Rotation paths and how fast each direction turns (degrees a step):
Each turn is a multiple of 5 degrees from 10 to 175, or 0.
Each row of a path follows its step; steps can be skipped.
path 1
step 0: [-20  19  -9  11   5  23   9 -19  -5  16  28 -28 -21 -22   3 -12  -9  26
 -20 -11 -15  -2   4  -1  -9 -19   5  -1  18   6  21  23  41 -19  12  25
 -17 -10 -15  -8  -5  18 -14   8  45  22 -29  -8  45  30  13  21 -14  24
  14  -2  28  -7   0  24  13 -23 -25  -4 -35 -40 -12  36 -25   7 -22 -23
  17  11  -1 -41  -4]
step 7: [ 19 -11  -7 -13   3 -30  14  -9   6   0   7  11 -12   2  17  -7   6   0
 -33  11  15 -17  30  46 -16 -14  18   7  19  11 -23  40  36  32  43  -5
 -17  -7  22   2  12  11 -30 -11 -14   6 -21  33   3 -19   9 -10 -10   4
 -21 -36  30  27  -9 -12 -10 -35  -9   9 -27  16   7  -8   0   5  33  29
   9  29   3  22  37]
step 9: [ 48   1 -17  -2 -21 -30  40   4 -20 -27 -18   1  15 -13  -2  24  31  26
  -1   6 -27 -28   3   9  14 -12  -3 -28  -6 -43 -20  40  16   1  24 -18
  15 -11  15 -17  36  21 -21   7   1 -14 -15  14   7  15  23  11  12  -6
  11 -16  23  14 -27  28  27  16 -24 -10  12  15 -20 -32  -1  -1  -1 -11
  14 -12   6   3  44]
step 10: [ 10 -19 -45 -16   5 -38  22  -3  -2 -10  -3  22  16 -18  30   7  13   5
  13 -14   3 -16 -20  27 -35 -11 -18  20  -5  16 -13  22   7 -25   1  38
  14   5  -8  -8  18  48  37   2  28  28 -22   8 -23   2   8  37  17  26
  25 -16  22 -33  -6  26  -7 -13 -10  32 -15  10  20 -18   2 -21  19   2
   9 -24  14  12  12]
step 11: [  6   6  -8   1 -17 -30  20  12   6   4  13 -11 -42 -33  16  20 -21   0
 -12 -45  -9 -29  11  -6 -14   8  24 -18  -5 -24  -7  45  14  -5   8   5
 -17 -27 -34 -19  10  12  15  19   5 -21 -19  18   2   4 -14   8  16   6
  14 -22 -14 -15  12  35  29 -31 -22  20  10 -35 -19 -17   1 -29  18 -11
  23   0 -32 -35   8]
step 12: [ 15  10 -14  24  32 -52 -20   6 -26  -4  11   5 -21 -25  22  13 -19   7
  10  -8 -44  -7  12 -10 -32  30  23  23  -4 -24 -19  20  22 -15   6  10
 -11 -41  13 -12   3  52  25  10  23  -8  -2 -26  18  36   9   2  24   0
   6   8  27  -7   3 -11  -9 -17  -3  13 -22  -7 -18   7  -5  19 -11 -19
  -3   7  21  36  -3]
step 13: [  4  19  17  14 -25 -19 -32 -18   2   4  30  28  -4 -16  -4  11 -23   4
 -11 -59  -8   4 -32  18 -39  10  14  -1   4 -11  20 -13 -11  -2   9  26
 -11   5  -1  -6  35  37 -38 -22   1 -18 -14 -11  31  17  11  -2  21  19
   8   8  27   1 -46  46  13 -10 -16  -2  -5 -20   3   6 -29 -14   6 -15
   8 -11  18 -22 -21]
step 21: [ 12  21 -12  22  -7  16  34 -11 -11  21  -3  41  27  18 -23 -28  19  37
  18  -3   3   6  -7  14  15  -4   3  -2   6  18   9  32  36 -32  14  19
   0   6  15  -2   9  33   1  -3  18  31 -13 -16 -20  14 -15  28 -20  30
  24   5  19   6 -27  23  18  -7   6  25  20 -35 -31   0  17  -5  13  12
  22  -8 -43  10  33]
step 24: [ 36  31 -29  25  -8 -24 -11 -22   3  -7  31  49   9  31   4  24  -6   0
   0 -39 -20 -19  -9   8 -13  33  -2 -31  -6 -15 -21  13  14  24  12  -6
 -32  -6  -8 -21  34   9  17  -7 -14 -22  -5   9   7  13 -23 -23  15   7
 -11 -27   5  26 -21  -8  23 -16 -22  15 -15  -7 -19   7  -1 -29  23  28
  17  35 -16  15   5]
step 27: [ 27 -22 -13  17  -8 -22   0 -15 -15 -16   7 -23  12 -32  19  34  13  20
  -7   7 -15  -2 -16 -14 -17  22  12   4  15  -3 -29  25   6   3 -23  -9
  -3 -25  17 -15  24  12   5  25  10   7  -8  20  -2  22  -3 -13  -5 -10
 -11 -28  53 -42 -30  -3  16  14  -9   4 -17  21   1 -49  10 -42 -26  39
 -13 -29  13 -12  24]
Directions:
[  1  -3  -2  -8   0  -8  -9   0  -3   0   0  -3   2  -6   2  -5   2   2
   4   9   1 -13   5   0  -7 -10   2   2   4  -2   2   1   2   0   1   2
  -5   8   3   1  -1   5  -3   0  -5   5   3  -3   0   3   2   6   7 -11
  -5  -1   3  -7   5  -5   1  -3  -2  -5   3   5   2   5   0   2  -6   4
  -6   9   7   8   2]  140
[ -4   0   5  -1  -3  -2  -1   0   6   3  -8   4  -4  -7   5   4  -5  -6
   2  -7   1  -2   4   3  -3  -2  -1   2  -4  -8  -4  -1  -6  -2  -1  -4
   4 -10   1  -3  -2   2   0   4  -1   1   2   3   4   7   4  11   4   2
   4  -9  -2  -8 -11  -6  -8  -2   3  -8   5   5  -1  -8  -1   2   4   1
  11  -2   5   2  -3]  20
[ -2   1   1  -3   3   0  -5  -8  10  -3  -5   3   1   5  -6  -7   8  -3
   5  -2  -7  -1  -3  -3  -2   4   8   5   5   6  -7   5   5   4   5   0
  -6   1  -5   1  -5 -10   1  13   1   2   1   4   7   1  -4   6   2   4
  -3  -3   3  -2   0  13   0  -1   3   4   4   3   7  -5  -6  -2   1   4
  -2   1   2  -2  -2]  110
[  2   6   2  -1   3  -5  -3 -10  -2  -1  -1  -7   5  -1  -6  -4  -6   2
   4  -4  -7  -2  -1  -4   6  -4  -1  -7 -10  -5   5  12   1  -5  -4   1
  -8  -1   1   4  -1  -7   0  -2 -11  -4   7   3  -8   2  -4  -3   6  -1
  -3  -1   0  -1  -7  -4  -5   3   1   4  -1  -2   1  -5   7  -3  -5   1
   4   1  -7  -7   3]  140
[  0   8  -2  -3   9   1  -2  -2   4  10   2   2   0   1  -1  -1   6   9
  14  -6  -9   6   4   5   4   1  -8  -5   3  -1  -5   1   2  -2  -1 -11
   0  -4  -1   0   2   7  -4   7   5  -2  -6   5  -1   6   5  -1  -3  -4
   2   1   2   0  -3  -8   7   7   2  -2  -3   0   6   5   3   1   2  -3
  -6   3   1   6   5]  125
[ -7   1   8   5  -4 -10   0  -6   2   3   0   7   0   6   5  -8  -1   4
  -9   6  -4  -2  -3   7   2   4  -7  -5  -6   1  -1  -1   1  -6  -3   8
   0  -1   1   1  -1   6  -3 -11   5   0   0  11   1   4  -7   7  -6  -3
   1   5   2  -2   6   0  -5   4   5  -1   2  -2   6  -1  -7  -8   5   3
  -3   4   0   1  -2]  135
[ -1  -7  -9   1  -6  -3   0   2   6   1   3  -6  -7  12   7   0  -2  -6
   1 -12  -3   2  -1  -2  -2  -4  -2   4   0  -4   5   2   5  -9  -1   5
   4   2   0   4   4  -5   8   4   9  -3  -5  -4  -3   6  -2   8   0  -7
 -11  -4  -1   7   5  -5   3   8  -2   1   2   3   0  -2   1   3  -1   1
   1   4  -3  -2  -2]  60
path 2
step 4: [ -7 -30   8  15 -19   4  23  15 -13  13  -2  18  -7  17  14  -3 -15 -22
  49 -19  14 -34 -38  18 -15  11   2  14 -12 -16   2  49 -12  -9  13 -16
  19 -35 -23   4  11 -28  26  37  -1 -15  -3  11  -8 -32 -11 -39  -2  44
  38 -11   3  16  20   9  19  10  23   1 -13  15  14  20  25 -20   3 -29
 -14  19  -5 -19 -52]
step 6: [  7  -6  -9 -18   6 -12 -13   9 -15   5 -16  23  24  25  19 -26 -22  -8
  45   3   1  -4  15 -10  36 -50  -3 -37   1  11  35  -3  21 -25  38  38
   1 -35  -2  -5  -2  20  28  26  22 -28 -12 -33 -21 -13  33 -11  -5   8
   7   9  30  10  -8 -22 -22  31 -28  -8  24  -9   0 -14 -36  14   3  -3
 -29   4 -11  14  40]
step 8: [-33 -57  18  -3 -17 -14 -25  35  39  18   9  -2   7  38 -33 -18 -24  12
  -9 -24 -25  22  21  25   3  -8   1 -20 -13  25 -27  10   8  30  24  25
 -15 -20   7  20  33 -13  24  -9  -8  13  23  33  42   2  -4 -20   5   2
  14   9 -17  20  17 -11  10  10 -13   3  -2  -4  49  15 -15 -25 -14 -14
  36  20 -17  15  -4]
step 9: [  2  31   9  31 -38  -3 -36  15 -12  -6 -11 -39  30 -57  14   8  12  -6
   7  31  -9  30  10  22   4  14  -9  15 -50   2  34  16  23  18  23  23
  19 -12  -6   4  -7  13  22  10 -22  -3  13 -21  19  -1 -17 -29  -1  16
   6 -12 -11  -4 -18  29 -17  17 -17  -7   7   9  12 -15 -20  32 -22 -32
 -18 -14 -26  20  43]
step 11: [-17  10   3  35 -11  -7  20   4  14  49   5 -40  -5  40   9  13   4 -13
  18 -20   7 -15  46  -5 -20 -42 -11  21  24  10 -15  -8  16 -12  44 -16
   8  -2 -23  14   6 -12  11  -1  -6  19  23   4   9 -11 -31  11  -4  35
  27  29  11   4  -1   3   2 -79  -9  -9 -26  13   9  25  -5  16 -14   5
   4 -17 -15  24 -19]
step 15: [-26  34   2  41  28 -30  -9  -2 -10   6 -14 -41   1  19  16   3  16   7
  -8  27 -17  10  28  22  -6 -13  13  29 -33  10  36  14 -32   9   7  -1
 -19   9   1  12  22 -10  20  26   4 -11  12  -1  56  -7  -2 -17  25 -24
   1  55 -17  18  28 -14  -2 -15  24   2  13  -9  14   0  13 -17   5  22
   1  52  27 -33 -10]
step 16: [ -6  21  30  21  -3   1  22 -11  15  15  20  38  -9  -2   6  27  21 -18
   7  -5 -19  23  35   4  10 -10 -54  37 -28 -16   5 -20 -10  20 -23  12
  19 -43  -3  29 -25  28  23  38   7 -13   6 -12 -13  11  19  30  17  36
  -8 -44 -12  -1 -16  -4 -21  18  -1  -7  20  -7 -21  10  28 -15  26  -5
 -27  24 -15 -20  30]
step 17: [-12  22  25  -5   6  28  -3 -10  -3  20 -33 -17 -15   8   4  16   9 -35
  18 -22   5 -47 -16  -7  21 -15 -13 -16  -4 -12 -18  38  23  -4 -15 -25
  29  -1   6  27  -5 -25  12  21  32 -21  -2  -2 -20 -41  25   6  10 -22
  -9  10   2  35 -35  29  14   0  21  -5 -29  -6   2   9  -4 -61 -31  28
   5 -30  37  10  19]
step 18: [  9  19  29 -16   4 -11   5  -6   5  -1  22 -27  -8  21 -25 -54 -34  27
  35 -15 -27  18  10  -9 -26 -28   5  28 -41 -21 -18 -28  -3 -26  34  -7
 -10 -16   6  16  48 -31  -2   4 -17  33  -7 -20  -4   4 -15  -1  13 -19
 -34  28  27  15  -1   9   4  -5 -13  -7   6 -53 -31   3  33 -25  -9   6
 -21  -1   7   3 -16]
step 24: [-19  22   8  -1   1 -11  -4  20  -9  40 -41  -8   9   5  23 -21 -36  -4
 -17  17 -30 -47  12 -22  14 -48  16 -10  21 -18 -12 -25   7  -5 -25  12
   9  -1 -37 -12  10 -45 -13 -29  18  22  43  -7  18   5  11  27  10 -18
 -17 -24   3  22   1 -22 -19 -14 -24 -26   1 -10   4 -22 -33  -9   9  -7
  21 -47 -20  23  11]
Directions:
[ -4   7  -6  -3   0   2   3  -2  -4   6   4 -11   0  -1   3  -1  -2   2
   3  -3  -3   6   4  -3   0   1  -2   0  -3  -1   0   5  -6  -1  -2  -2
  -3   7 -10   6  -6   8  -5  -6   1   8  -1   7   0   5   5  -4   1   7
  -6   1   4  -3  -4  -5  -8   2   7  -4   2  11   6   6   0   3   1   5
  12  -4   0  -3   1]  25
[  0   4   5   1   2   8   0  -1  -6   0   1   7   0   1   1  -1  -4   2
  -5  14  -1   2   1  -3  -1   6  -2   3   5   2   1  -3   4  -2  -4   0
   8  -7  -4   2   4  -4 -10   2   2   8  -3   0  -2  -2   5  11  10  -6
 -11   3   1  -5   7   2   2  -5   3  -1  -1  -2   3  -1   8  -2   5  -1
   7  -5   9   3   1]  10
[ -1  -2  -2  -4  -3  -8   4  -2  -7  -5   5  -3  -9  -9 -10  -2   2  -2
  -2   1   3  -2  -4   1  -6   5   2   2  -7   2   1   8  -1   7   5  10
   6   3  -3  11   6  -6   0 -10   1  -2   4  -8  -5   1   4   3  -1   3
   3   4   7  -2  -1  -2   1   6  -7  -2  -3   3   3  -2   5  -7  -5  -5
  -1  -4   3   1  -2]  80
[ -1   5   7   7  -8  -1   6   4   2  -5   2   0  10  -1  -7   1   1  -3
  -4   0  -3   0   2   6  -4  -4   5  -2   4   3   1   1   0  -3  -3  -6
  -5  -3  -2   4   3   6   4  -8   8   0  -2  12  -4   1   6   2   3   2
   3   1   3   7  -4  -3   9  -1   5  10   1  -2  -1  -5  -4  -4   1   1
  -2  -9   1   9 -10]  115
[  1   9   3  -4  -2  -2   5  -7  -5  -4  -4  -2   8   4  -4  -4  -4  -1
  -1   0   1  -1   0   5   4   1  -5  -5   1  -3   0   2   3   5  -4   0
   0  15   0  -2   0  -2   4  -3  -2  -9  -8   5  -1  -4  -7   3  -2  -8
   0  -1  -5  -2  -2   4 -11  -2  -1   4  -2   2   7  -9   9  -6   1   0
   8  10  -1   2  -4]  145
[ 10   0  -2  -4   3  -1  -2   3   3  -3  -2  -6   1   1  -4  -4   3   3
  -7   7   4  -4  -4  13   4  -1   1  -2  -7  -2   3   8  -1  -7 -11  -1
   0  -2   4  -2  -3  -4  -3   4  -1  -2   3  -1   2  -7   0   1   3   5
  -6   3   6   5  -4   2   7   2   8  -7 -11  11  -4  -1   3   7   0   1
  -1   5  -4   2  -1]  140
[ 9 -4 -7  1 -5 -4  3 -4 -1 -9  2 10 -7  3  3  3 -4  8  4  1  2  0  0  2
 12  5 10  1 -1  2  2 -7  4  3  3 -4  0 -2 -5  1 -3  5 -2 -2  0  0  1  2
 -5 -6 -7 -5  1  3  3  1  3 10 11  2 -7  2  2  6 -3  6  8  1 -4  2  0 -5
  3 -4  1  6  1]  10
path 3
step 3: [ 12  34 -30  18   1  -3  11  10 -11  -6 -34  10  15   7  12 -15  11  29
  -6 -16  -6 -21  -9 -34 -13  11 -12 -10   5  13 -30  32  17   4  48   1
   2  -6   8  24 -17 -25  21  14  66  19  -2 -25 -27  30 -12  19 -15  16
   6  25 -14   2   9   4  13  28 -30  17  -1  17  16 -21 -30 -32 -16  18
   2   0 -14 -16  15]
step 4: [ 12 -25   5  12  13  12 -19   2  34 -11  -6 -24  20   0 -23 -12  -4 -10
   5 -20  -6  -3  18 -32 -12 -19  17   1  63  38  -9  16  -1 -14 -12  -3
  22   0 -34  11 -21 -21   4 -18 -23 -65 -30  25  -7  -1  10  24  12   1
 -18 -26   0   3  -2  -5  12  23 -44  20 -33   1   6  23  -2  11  18   4
  11  -4 -15  14  12]
step 6: [  8  16   6 -16  36 -24   1 -17 -19   8  -3  32  30  13   9  20  -3  -1
   9   9  39  22  13  13 -10 -15 -10 -12 -18  23 -25  36   0 -26 -16  -6
 -22  11  -5  -5  24   1  -4  12  41 -15 -19  25  29  -9  10   1  -4  39
  -1  10  12 -18 -10  15  22 -31 -18  32  28  41 -10  22  46 -10   5  -7
   5 -26  24 -10  13]
step 9: [ 17  22   8  22  39   1   1   5   1  51   7   5  20  -5  -9  -2  15  13
 -33   8  21   7  -6  21  -2  -3 -31  -9  11  21  17   7 -33  11 -23 -18
  16  -7  -2 -30   1  22 -17  -5 -33 -14 -13  -6 -24   2  21  19   1  16
  26  -9  -8 -20  30  60  15  17  20  21 -23  -9  10   5 -24  35  31  28
  29   3  -3   4   6]
step 10: [ 29  15   0  -3 -22 -19  -6 -28 -19  27   3  20 -19  21 -14  33 -13   8
   6  -7   7  16  14   2 -20  14  -7 -20 -40   3  -7  28  29   1 -17 -13
 -37   2 -45   3  -3 -11 -31 -30  20 -11  19  12  -4   5 -28   9  -3  10
  47 -41  -3  27   7  -5 -33  -1 -13  23  -7  47 -13 -14  -2  -4 -17  24
   7  33  12 -13  14]
step 12: [-60 -44  10 -17 -17 -16 -29  -6 -29   3  32   8   3  10  17  18  37 -36
 -11  23  -3  24  15 -34  29  11  10 -18 -10  -2 -15 -28 -16 -16  10  32
  12   9 -21  -2   2  16  -4   7  -9  -2 -10 -36 -18  15  24  -7 -10  22
  21   7  13  15   5  17 -10   1  24  28  21  -8   4   5 -28  29 -11  15
 -33  24  -3  12  -3]
step 14: [ 17  -2   8  18   0  19 -20   1   1  28 -12  22   2  32   8  -9  27   3
 -24 -20   2  15 -29  19  13  47 -17   6 -40   3  22  12   3   6  35 -12
 -44 -33  25  -8 -13 -20 -10   9  -6 -35  21  35 -13  34  20 -21 -22 -27
  -3  -5  16  26  22   4 -22  -9 -11   9 -15  -5 -18   2 -30   2  -2  -4
  29  39   0 -20 -17]
step 17: [-15 -16   4  32 -19  -9   9   7  18  -7 -31  38  19  17  -2 -26  -8 -23
  45   4  -3  14  14  -8  36 -38  16 -28 -51  19   5  24  23   1  10 -21
  -2  11 -30 -17  -5   9 -15   8  15  18  -5   5  22  -8  -4 -17 -21  -7
 -13   5 -11   6 -28   1 -21 -22  25  10  20   1   0   9   1  44   6  29
  -8  35 -24  10 -38]
step 22: [  3  14 -15 -16  31 -21 -21 -13  -4  -5 -10  37  39  23 -17   4 -23 -12
  16 -23  44  24  -2   5  13 -28  -2  -4  -3  -4 -31   5   7  -3  -7 -19
  22 -18 -28  39   1  -4  10 -14  36  -5   6  23   7  -2 -23  14 -23  14
  -5 -32 -33  -3  -2 -27  20  -5 -27  -9  35  22  37  41  -6   6 -20   5
  13  10   5 -19  22]
step 26: [ 36  20  26  -7   3 -26  -5  -1 -45  -4 -21  16  17   9 -12  12  -5 -21
 -20  -1   9   7 -32 -13 -55   6 -11  -4 -10   1  -8  18 -14 -28  31  -4
 -17  -7 -11   1  22  -4 -24   1  13 -23   2  20  12  34 -27   0  -5  32
  31  -8  11  -1   1  -8 -11  -4 -18  33  19  19  14  -1 -18 -14  26  10
  33 -11  34 -57   6]
Directions:
[ -2  -2   5  -1  -6   6  -5   0   2   1  -1   3   1  -8   0   2 -14  -1
  -3   6   5   3  -3  -1   0   2   1  -7  -3   2   5   4  -8  -7  -3  -4
   2  -7  -4   2  -2   0   3   1   2   4   5   5   6  -2  -5  -1  -6 -13
  -2  -4  -8   3   1  -3   2  -2   2  -8  -1  -5   0   0  -2 -10 -10  -8
   7   5  -5   3   1]  125
[-2 -6  0 -5  9  5 -3 -6  9  1  2 11  2  7 -4 -4 -8 -5  1  3 -1  9  7  1
 -2 -1  4  5 -1 -1  3  7 -6 10  0  2  0 -4  0  0 -9  7  4  3 -4  1 -7 -3
 -4  5  6  3  1 -6  0  2  4 10  4 -1 -4 -1  2 -2  4  9  5  3 -5  8  3  0
  1 -1 -1  4  4]  140
[ -6  -4  -8  -4   3  -3  -1   1  -5   0  -2   1  -4  -4  -2  -1  -3 -10
   2   7   1   2   4   1   0  -2  -2  -4 -13   0  -4  -2  -2  -9   3   8
  -1   4   1  -5  -3  -3  -4   6  -1  -3   1   0  -3  -2   6  -5   6  -2
  -8   4   0   2  -7  -1   0 -10  -1   4   1  -7 -11   0   6   5  -5  -4
  -4 -10   2   2  10]  60
[-8 10  4 -2  4 -4  4 -3  0 -7  6 -4 -2 -1  0 -3 -3  3 -1 -1  4  3 -2 10
  5 -3  2 -2 -4 -4 -2  7 -1  0  5  4  0 -6  3  8 -3 -3  3 -4  1  2 -1  2
  7 -3 -2 -2  1 -7  2 -6  4 -3  0 -3  0  5 -1 15 -5 -5  0 -6 -2 10  4 -1
  7  5 14  5  0]  85
[  2   3  -1   6   1  -1   4   0   4   8  -8   2   4  -9  -1   1   2  -9
  -3  -4  -1  -9   2   5  -7  -2   2   2  -3  -8  -3   4  -3  -1   0  -1
   6  -1  -6   4  -3  -8  -2   8  -9 -11   4   1  -2  -3  -3   2  -1  -2
   4   1   1   2  13   2  -7   4  -6  -1  -2  -1   4 -13   1  -2   1   3
   1  -2  -2  -4   4]  65
